In the rows, zero is written as 128.
One turn moves every row onto another: examples first, then more rows asked
poz: [159 143 104 171 132  92 100 119 162 116 106 137 139 127 131 126 114 140]
ter: [150 165 126 135 129 114  94 122 136 114 110 173 105 129 148 143 173 154]
dosib: [110 160 126 152 151 108 134 109 134 120 123 134 147 124 129 106 131 131]
zela: [158 157 134 106 134 119 118 137 137 112 126 176 100 130 147 134 152 138]
firol: [110 161 116 154 156 116 132  97 142 113 121 138 150 114 130 114 134 134]
Debo: [128 158 124 138 123 130 121  98 153 108 155 154 123 113 119 146 182 128]
duk: [165 137 111 149 136  96 118 130 162 114 119 138 134 128 130 119  99 128]
nur: [130 155 136 126 120 123 133 116 146 116 163 150 116 125 117 134 173 121]
kove: [178 188 126 120 134 110 124 129 153 111 129 138 145 120 132 118 157 121]
bezer: [132 137 122 136 130 113  95 104 143 114 129 154  94 121 128 181 137 138]
Govu: [143 153 116 155 126 102 117 107 148 109 124 146 157 120 134 178 105 144]
rifud: [172 190 128 130 129 103 116 131 150 116 125 135 145 126 131 115 165 126]
ribep: [172 192 122 139 129 104 109 121 152 114 119 135 148 121 132 121 170 131]
Lerov: [112 158 124 144 156 114 140 108 137 116 127 136 147 120 129 107 126 127]
visek: [139 155 123 163 118  92 111 115 142 116 121 141 156 130 133 172 111 148]
pegi: [108 163 120 157 152 110 128 102 137 118 119 135 149 120 129 111 136 135]
mut: [167 139 101 150 143 105 116 118 170 108 116 142 138 117 130 128 100 130]
komu: [124 160 128 146 117 121 116 105 147 115 152 149 121 122 118 140 188 131]
gab: [130 138 128 140 125 105  92 111 138 120 127 150  93 130 127 176 140 140]
lako: [160 141 113 162 130  88 109 131 158 120 112 135 135 133 129 118 108 135]
puf: [113 159 118 145 159 119 139 101 142 112 126 138 150 113 129 112 128 129]
kasos: [160 159 122 109 141 129 115 122 147 103 124 180 104 116 149 145 155 141]
Nugu: [175 193 116 134 136 114 112 114 159 109 120 140 150 113 133 127 168 129]
Zuzum: [178 189 118 122 139 117 121 119 159 106 127 141 149 112 132 125 159 123]
kolok: [134 134 132 122 129 109 107 119 138 118 137 152  89 129 127 173 127 130]
kunos: [131 135 134 133 124 104  99 120 134 122 132 148  89 134 127 170 134 134]
Zegek: [153 161 137 123 126 109 104 138 132 118 118 170 100 138 147 131 164 146]
losi: [147 149 121 142 128 103 127 116 148 108 132 147 154 122 133 173  95 138]
pazil: [146 148 130 141 121  94 130 127 140 116 133 143 150 132 131 165  95 137]
pelal: [125 157 137 139 114 116 123 116 143 118 157 147 117 130 117 133 183 127]
petul: [132 154 129 126 125 130 131 105 152 108 162 154 119 115 118 141 173 122]
Vore: [163 142  98 164 139 102 105 111 169 108 109 141 142 117 132 132 110 137]
latom: [140 152 132 154 116  88 119 127 136 120 126 139 151 136 132 164 104 143]
rizi: [156 163 117 126 137 126 101 113 146 104 114 179 108 116 150 150 167 150]
kifo: [136 134 125 124 133 116 105 109 144 113 135 154  93 121 128 179 129 132]

puf -> pegi
pelal -> petul
Zuzum -> ribep
Now these:
duk -> Vore
latom -> losi
Zegek -> kasos
kifo -> gab

One turn moves every row onto another: examples first, then more rows asked
fike: [136 131 131 131 117  95 145 149 113 136 134  92 129 112 122 114]
tuziv: [104 150 140 114 124 151 143 149 128 144 125 128 144 147 111 130]
Poson: [136 124 139 145 131 135 116 126 147 151 112 161 122 126 103 114]
sivan: [140 135 143 149 119 125 102 108 134 147 125 149 123 120 104 121]
dolo: [ 92 149 136 116 142 143 142 147 137 146 119 122 138 136 123 118]
Suku: [135 118 128 135 129 102 131 153 117 127 145  94 128 114 149 121]
bodal: [151 134 154 147 129 127 112 123 132 144 116 153 108 118 105 117]
puz: [130 126 150 135 112 151 135 125  87 134 142 122 109 122 157 131]
vadid: [143 127 106 139 158 131 153 137 131 126 150 152 131 123 128 142]
lir: [123 125 114 127 119 104 136 134 122 136 151  91 130 124 148 121]
ruki: [143 110 147 144 110 151 127 112  91 134 131 125 122 123 151 119]
zera: [ 97 144 144 124 119 145 157 143 137 138 114 117 127 146 115 124]
Tido: [101 151 145 112 131 145 149 150 141 145 122 123 137 135 120 126]
noz: [128 128 146 150 104 152 150 114  96 129 141 126 107 129 147 133]
pivat: [148  98 118 137 142 118 124 120 110 126 100 117 101 138 127 133]
gede: [ 93 139 138 110 120 141 134 138 136 146 113 118 142 140 117 127]
Petaz: [150 104 125 125 155 123 138 144 102 114 103 119 119 140 123 126]
zafub: [131 144 106 146 162 135 142 134 138 150 149 135 130 122 115 145]
lupof: [140 134 149 155 110 120 122 120 140 142 119 148 107 124 103 113]
kege: [151  99 128 139 155 121 131 142 119 119  98 125 109 128 128 140]
mige: [ 96 139 136 124 127 156 145 147 128 146 136 113 145 140 130 116]
tunal: [120 122 138 140 115 160 127 110  87 135 138 124 116 131 147 141]
leveg: [147  99 121 130 147 128 128 131 104 138  92 128 104 130 127 141]
godan: [130 134 112 147 163 129 148 147 146 130 149 132 130 120 128 146]
soraf: [147 131 147 141 115 127 107 128 126 146 117 159 117 129 101 120]
muno: [134 128 146 134 101 151 132 123  85 134 145 130 124 129 148 134]
gel: [132 141 109 157 147 127 155 140 127 142 155 139 113 114 112 143]
Far: [132 126 124 122 118 103 132 141 113 145 141  91 137 113 144 119]
golek: [130 136 102 144 160 131 146 124 150 138 139 133 126 133 114 144]
Sil: [126 126 144 138 123 150 134 114  85 131 138 119 119 120 161 125]
zop: [142 105 123 130 139 127 158 138 104 127  94 128 104 126 122 146]
Fiso: [133 122 118 128 129  96 129 159 118 131 154 112 128 122 135 107]
rego: [144 129 144 146 134 121 108 116 134 146 112 159 113 113 114 112]

vadid -> Fiso
golek -> lir
Tido -> puz
Now these:
lupof -> zera
zafub -> Far
godan -> Suku
muno -> soraf
mige -> ruki
zop -> gel
tunal -> sivan
dolo -> Sil

